Named moves come first, each a turn or a mirror and shown by rows before and after it. Which of them, in which order, take the first row of each pair that follows to the second? Write the first one first, as in the answered first pair.
move K:
[-13  29   9   9  11  -6   5  28 -29  21  23  10   2  15 -27  28  -3   9
   4   6 -16  -5 -16  -5  -8   5   5  -4   0 -29  27  -2   8  34] -> [ -8   5   0  20  -9  -5  24  11   8  13  41  10 -12  -1 -21  14   0  36
   9  22 -17  -8 -12   4  -2  -9  19  -3 -15 -35  13  -2  26  17]
[-13  -1  -8  14   0  21 -26   8 -23  12  -3   0  -1  28  -8  -3  15   2
  24  17  22  -1 -22  -7  12 -19   8   9 -21  -9  -2   4  -7   2] -> [-12  -8 -10  17  -5  21 -21   4 -14   9   1  -1  -5  25  -6  -7  17  10
  26  20  22  -2 -21  -5  15 -23  11  10 -24 -11  -4   5  -2  -2]
[-14   3   2 -16  19   1  -3   4 -21   8 -23  -4  12   0  20   4   4  -5
   4   1  15   4  -7   7  -1   5  -4 -10   4  -8  -4  10 -13 -10] -> [-13 -15  -4  -9   6   1  10  -8   3   3  -9  -4   4 -11  24  -4   5  15
   7  14  16   3  -3  12   4  -5   5  -8  -3 -10 -15  11  -2 -23]
move B:
[-12   5 -14  -9  24   5   1  18 -19  -1 -17   2  11   6   9  -6   1   0
   2 -12  14   2  -9  -7  -2  11  -8  -8   1  -8   3   3 -19 -13] -> [-15  -1 -18  -7  26   5   5  11 -20  -5 -18  -2   7  -4   7   3  -1   4
   0 -12  12   6  -5  -9  -2   4  -8 -15  -2 -10  -3   7 -13 -16]
[ -7  11 -14 -13  15  -3   7  -3 -34  -2 -27  -7  -2  -5 -12  23 -10  -2
  -7 -14 -11  11  -7  -4  -1   7   0  -5 -10  -3 -10  12 -14   2] -> [ -9  12 -11 -10  13  -1   2   1 -35   1 -22  -5   1   2 -20  23 -10  -4
  -5 -12 -10   5 -10  -4   1  11  -2   1  -9   0  -3   8 -18  11]
[ 21  16 -26 -35  26 -26   2  -6  -6 -20 -35 -17  -5 -20  47 -11   2  12
   0 -13  16  13  18 -10 -46 -20  20  -8   4   1 -23  27  10 -20] -> [ 11   1 -39 -25  22 -18  11 -26 -11 -27 -14 -18 -19 -36  -8  31  -9  25
   6  -7   1   6  20 -21 -45 -24  22 -14  -9   4  -9  31  22   4]
move G:
[ 22   6  -6 -16  -8  14   1   1 -21 -16  13 -22  25  -5 -18  27 -14  -1
  -7   4 -10  12  18 -35   5  -8  -5   0 -13  -9   6   8   2  11] -> [ 30   1 -14 -20  -2  22   9  14 -15  -4   6 -28  27  -3   9  19 -14  11
  -5   6   2  14   2 -15  12  -5   0   3 -16 -24  -5   8  -6  -6]
[ -2   0   7 -12  16   3   4 -24   2 -20   2   6 -11 -17   5 -14  11  14
   1   8   6  -6   8  -8  -5  -2   6 -13   2 -17  -1   4  23 -12] -> [ -4   0   6 -13  18   6   5 -24  -1 -18   1   6 -12 -18   3 -12   8  15
   1   7   5  -4   8  -6  -5  -2   6 -15   2 -17  -1   4  24 -13]
[-13 -13   4   5 -16   0   3  -9   0   9   7   1  -7  -1 -28   6  10  -5
  -5   2  -5  11   5  -4  -3 -14 -17  -8   1  -1   8   3   8  14] -> [ -8 -18  -6   5  -5  10  13   0  -2  20   3  -7  -8  -2 -16  12   5  10
   0   2   2  15  -8  11   3 -11 -13  -8  -5 -18   2   6   2   4]
Now pairs of rows:
Each pair is two moves apart.
[  5 -10  -1  -5 -20  -1 -22 -15   4   8   4 -10   4  32 -17 -18   1   4
  -3  -4 -12  10 -13  -4   9   6   6  10   4   6  11 -22 -19   5] -> [  9 -14  -7 -12 -11 -12 -17 -22  11  -2 -13 -16  -1  14   9 -25   3   9
 -10 -10  -8  26  -4  -2   8  -4   7  -3   2  -3 -13 -13 -11 -22] | B, B
[ -4  26  14  -8   3 -24 -16 -12 -17 -22 -21   4   3   6  -5 -17  -1 -44
  -7 -11 -11  -6  16 -27 -22   9 -16 -10  24  26   6  -9  10  23] -> [ -3  18   9 -12   9 -27  -8 -20 -14 -30 -27   0  -4 -13   0 -14  -2 -38
 -11 -14 -12   4  24 -29 -23   1 -14 -22  19  22 -10   3  19   9] | B, B
[  2  -4  11  11 -14  13   8   1  23   3  14   4   1   9  14 -18   6   2
  13  11  -4  -3  -7   9   2   3   2  12   3   5  12 -14  -2   0] -> [  2 -12   3   7  -8   7  14  -8  26  -8   6   0  -8 -10  22 -13   7   9
   9   8  -3   7   1   7   1  -7   4   1  -2   0  -5  -4   7 -16] | B, B
[ -9  -9 -16  -6  16   8  -8  -1 -32  -1   6  -1  17  13 -12  32 -11 -15
  -2  -2 -12   2  -7   0 -12   8 -12 -20   0  17  19   7   5  22] -> [  4  -4 -11 -12  12   6  -8  18  -9  11  -3  -1  26  28  44 -12  -2 -14
   0   0   4   3 -16  22  -5  13  -5  -8   8   9   4   0  -4  -8] | G, G
[ 10  18 -11 -21  31  -9  -2  28 -41  -5 -56 -13   4  -5  22  24   8 -17
 -16 -22   4  26  -3 -13   1  17 -28 -12   4  -4 -14  24   8 -26] -> [  4   8 -14 -17  26 -16   4   7 -36 -20 -49 -13  -7 -24   5  33   8 -12
 -17 -20  -4  30  11 -22  -2   6 -26 -20  -1   3 -17  32  25 -28] | G, B
[  0  16   4 -23   2 -10  -4  -3 -17  -4 -15 -21  10 -22  18   3 -20  29
   1 -27   9  20  -3 -16 -12 -17 -11 -23  23 -52   4  -9  11  -9] -> [  6  12   2 -21  -3  -1  -1   4  -8   5 -10 -21  10 -18  29  -5 -19  37
   6 -23  14  14 -11  -6  -7 -14  -8 -15  21 -58   4 -14   7 -14] | B, G
[  8   9   9   7 -27   4 -21  18  12  11  -3   9   5  29  13 -31  11   3
 -28  -1  -8 -16  -2 -21  -2  10   0  -5   3   5  11 -11 -13 -21] -> [  9  -2   0   7 -25  -2 -11   7  22  -1  -8   3  -3   7  23 -31  10  16
 -30  -1  -6  -5   4 -21  -2  -3   3 -16  -5  -1  -8   1  -2 -40] | K, B
[  2   0  -6   0   2  19  -9  -6  -2  -3 -33 -17  17   2  17   4  -5  -3
  -8   6  -1  -3  19  16  -4   0   4 -10 -17   0   0  -3  -3  -7] -> [ -1 -10 -13   6  -2  21  -3 -14   0  -6 -27 -19  14  -6   3  15  -6   3
  -6  10  -5  -3  21  14  -2  -5   8 -11 -22  -1   2  -1   3  -4] | K, B
[  9 -13 -24   9 -12 -35  -1 -15  29   5  42 -22  -3  32 -30   4 -15  17
   7   5  24 -11 -15   7   0   2  10  -1   4   0  17   9 -11  28] -> [ 13 -13 -22   8 -13 -35   0  -6  36  10  37 -23   1  37  -9 -13 -12  18
   7   7  30 -10 -20  16   5   3  13   3   7  -4  11   6 -15  17] | G, G
[  1   5  10  -6  21  -7 -11 -11 -37   3 -23  -2  14 -15 -47  25  -6 -33
   3  -7   5  10  14 -18 -23  17 -23 -29 -13  17  17   2  -4  30] -> [ 10   5  -1  -9  34  10  -6  11 -48  25 -32 -10  19  -6 -27  31 -12 -21
   8  -6  17  11  -9   4 -12  25 -19 -21 -16  -1  17   0 -23  22] | B, G
[ -4  25  17 -12 -12 -18 -12  -3  -6 -14 -13   3  -8  -6   7 -18  11 -28
  11  -8   1  12  21 -33  -3   4  -9 -11  17  15  -6  15   3  -5] -> [ -6   4  -1  -6 -15  -9   7 -19  -1 -20   3   0 -24 -27 -22  11   4  -3
  17   0  -5  14  22 -34   1  -5  -2 -17   2   9  -8  22  16  -3] | K, G
[  3   5  -8 -10  23  -2  12   5 -21   5 -19 -13  -2  -8  20  13  -5  -1
  -1 -13   8  22  -5   5   2   2  -5  -5  -2 -19 -16   6  -7 -26] -> [ -4   0 -11  -2  16   9  15  -3 -28  10   4  -8  -5  -3 -26  40 -11   5
   7  -5  -3   9  -7  -3   2   5  -6   1  -7 -13   7   0  -6   6] | B, B
[ -3  11   9  -3   3  -3 -13   2  -5  -1  -9  -3   9   3   2 -12   3 -13
  -4  -6  -3  -2   3  -6  -1   5  -6  -3  13   0   3  -4   2  -1] -> [ -4  -4   4   4  -5  -2  -4 -13  11  -9   4  -3  -1  -9 -12  -6   2   1
  -2   1  -7  -5   7  -9   0  -5   1  -7   4   2   1   1  17  -3] | K, G
[  1  -6 -24   3  15   5   7  -4 -18  -9 -10 -13  -6 -27 -13  40  -4  15
 -13 -12  -1  17  18  -6   2  -9 -12 -18 -23  -9  -9  12   7   7] -> [  9   5 -20  -5  23   7   2  20 -19   6 -26 -15   9  -9  31  14   4   8
 -17 -14  14  20   5  12   8   1 -12  -9 -15 -18 -18   6 -11 -13] | G, K
[  4   8  -3   4  -6  11  -3  13  -8  17  20  -1  -4  15 -24  17  -9   5
  -1   9  -4 -15 -18   0   4  29  -2  18   2   9  31 -10  -8  18] -> [  9  -5  -7   8 -17  10   9  10  20  16  29  -1 -10  10  -7  -2  -4  23
   3  19   2 -16 -18  11   9  22   8  22  -6   2  20 -12  -1   0] | K, G
[ -1  -9   2   0   6   3  11   3   5   4   2  -3  -7 -11  20  -1  -1  16
  -3  -3  11   9   2   5   4  -5  17  -8 -14 -15 -14   7  -3 -24] -> [ -7 -11   9   3  -4  -8   6 -13  14 -11   8   5 -12 -16   4  -5   2   8
  -4  -1   2   8  17 -10  -3 -11  15 -11 -12  -3 -13   7   9 -18] | G, B
[ -3  13  -4   1   5   2   6  12 -11   7  -3 -15  -2  -3  39   6  17   6
  -7  -9  15  24   1  -3  20  14  10  19  -5 -19 -12   4  13 -19] -> [ -5   9  -1   3  -4  -5   5   6   0  -1   2 -11  -3  -6  42  -5  20   5
  -8  -6  11  24   9  -8  17   8  11  18  -4 -11 -16   4  20 -21] | B, G
[  0  -9   1  -6 -21   6   5 -11  31  -5  -5   2 -20  -1  21 -25   8   9
  -3   4  -4  -2   3  11   1  -7   9   4  -8 -11 -25   1  25 -26] -> [ -6 -14  -2   4 -28  18   6 -19  23  -3  17   5 -25   3 -27   1   0  13
   3  12 -14 -14   0   3   3  -2   7   9 -13  -6  -2  -5  27   6] | B, B
[ -6  11   3   8   8  -2  -3 -10  -1   2  11   4  -8   7 -21  22  -3  -1
   2   1 -11   0 -12  -8   1   8  -4  12  -3  11  33  -1   2  19] -> [  0   0   4  12  -9  -5   6 -11  30   3  16   5 -10   9  10 -10   7  11
   4  11  -5  -4 -11   8   6   3   6  22  -5   7  20  -4   8  -4] | B, K
[-10  23  21 -11   0  -9 -22  -2 -13  -7  -4   4   8  14 -11 -15   3 -36
 -11 -10 -11  -7  13 -11  -8   5 -12   3  14  17  10  -3  -8  17] -> [ -6 -10  10   3 -24  -4   3 -24  33 -17  25   3 -10  -4 -10 -27   6   0
  -2  14 -14 -13  18   1  -1 -11   6   6  -1  11  -1  -5  15  -1] | K, B
[-14  16  14 -17   2  30  13  -4 -18  20 -38  -4  12 -15  35  11 -10  13
  13   0   0  26 -12  32  14 -39   1 -24  -2   1 -44  11  -2 -31] -> [-25  11  22 -11 -15  12   8 -31  -2  -7 -27   3   5 -28  14   6  -6   2
   8   0 -14  27  14   7   2 -52   0 -32  -1  20 -46  16  22 -24] | G, B
[ -5  -4   1 -11  -4   0   4 -16   4  -9  -5  -1   2 -10  -1   9   3  10
   2  -1  -9  14   9   1  -3  -1   5  -4   2 -11 -23   8   0  -5] -> [ -3   9   6 -14   4  -1  -5  -8  -7  -5 -14   0  10  -1   3   8   3  -2
  -1  -7  -6  15   8  -1  -6   6   0  -3   9  -8 -18   7  -9  -1] | G, K
[-14  14  -6  11   0  18 -14  32  12  16  -2 -10  -8  15 -10 -28  11  21
  10 -21 -21   8  18  -1 -15  24 -14   2  29   9  11   3 -13   5] -> [-10   9 -10  11   1  12  -7  25  23   9  -8 -13 -11   1   9 -38  13  26
  10 -20 -19  16  23   1 -15  16 -10  -2  25   5  -5   8  -6 -12] | B, K
[  5  22   2  13  14  16   2  27 -23  31  -4   3  11  18   9  -5   6  -4
   2 -17 -11 -13 -19  16   9   6  -6   2  -3 -15  13 -23 -34  13] -> [  9  10 -12   5  28   3  17  11 -17  12 -22  -7  -1 -19  29   0   6  10
  -6 -24  -9  10  -4  13   7 -16  -2 -21 -14 -26 -22  -2 -14 -25] | B, B
[  6  10   3  -6   1   0  -9  16   0  11 -10   4   1   7  32 -27  -2 -10
   6 -10  13   4  -4  11   3   4   1  12   8  -9  -7  -4 -12  -8] -> [  4  -8 -11  -3  -1  -2   5  -3  11  -2  -5  -3 -14 -19  24 -14  -4   9
   7  -6   8  12   6   9   4 -12   8   0  -3 -16 -21   6   6 -22] | K, B
[  3 -11 -17  15  -4  10 -18   2  36  17  21 -10 -10  12   9  -4  13  13
  -4  15   4 -25 -13  22  -3  -5  32  18  14 -22 -20  -2  27 -39] -> [ -4  25  -6   0  24  10 -44  21 -19  27  -6 -10   7  28 -12  26   6 -25
 -15 -10   3 -21 -19   4 -11  13  11  10  30 -15   0  -1   4  -9] | B, K
[  0  -8  -8   2  15   8  10 -17  -7  13  -9  -7  11 -19  22   8  21  54
  18   3   1  -3 -17  13   0  13  14  -1 -10   1 -19   2  19 -26] -> [ -6  10  -3  -1  27  13  -5 -11 -40  21 -11  -4  18  -6  -8  34  14  36
  16  -8  -4  -6 -24   0  -6  27   1  -1  -3   8   3   0   4   5] | B, K
[ 10   7  18  -3 -14   0 -16  30  -2   4   8  10  -2  39  24 -29   7  -2
  -3  -2  -9 -19 -18  -2  -4  12  -2  11  16   5   9 -19  -4   1] -> [ 12 -11   7  -2 -17  -6   0  15  20 -10   7   5 -15  12  40 -36   9  18
  -6   2  -8  -9  -9   2   0  -6   7  -2   5  -4 -18  -8  15 -28] | K, B
[ 14  14  11  -5 -31  -1 -17  13   7   5 -15  28   3   5  -5 -10  12 -11
   1  -4   6 -10 -10 -11 -16  -6 -21  -9   3  21   5   3  21  -4] -> [ 14   6   4  -8 -26  -5 -12   4   8  -3 -20  24  -4 -13  -4  -6   9  -3
  -1  -6   5   1  -5 -13 -17 -14 -18 -20  -2  17  -6  12  31 -15] | B, B
[ -3  -9  -1   8  -8  -4   5 -13  16  -1   3   6  -4  -3 -20   6   4   1
   1  10  -8 -10  11  -5   2  -1   8   0  -9   0  12   5   1   9] -> [  2 -10  -4   8  -5   6   8   0  13  11   3   2   1   5 -13   6   1   7
   4  12  -2 -11  -2   6   7   8   8   7  -6  -8  14  -2  -9   7] | G, B
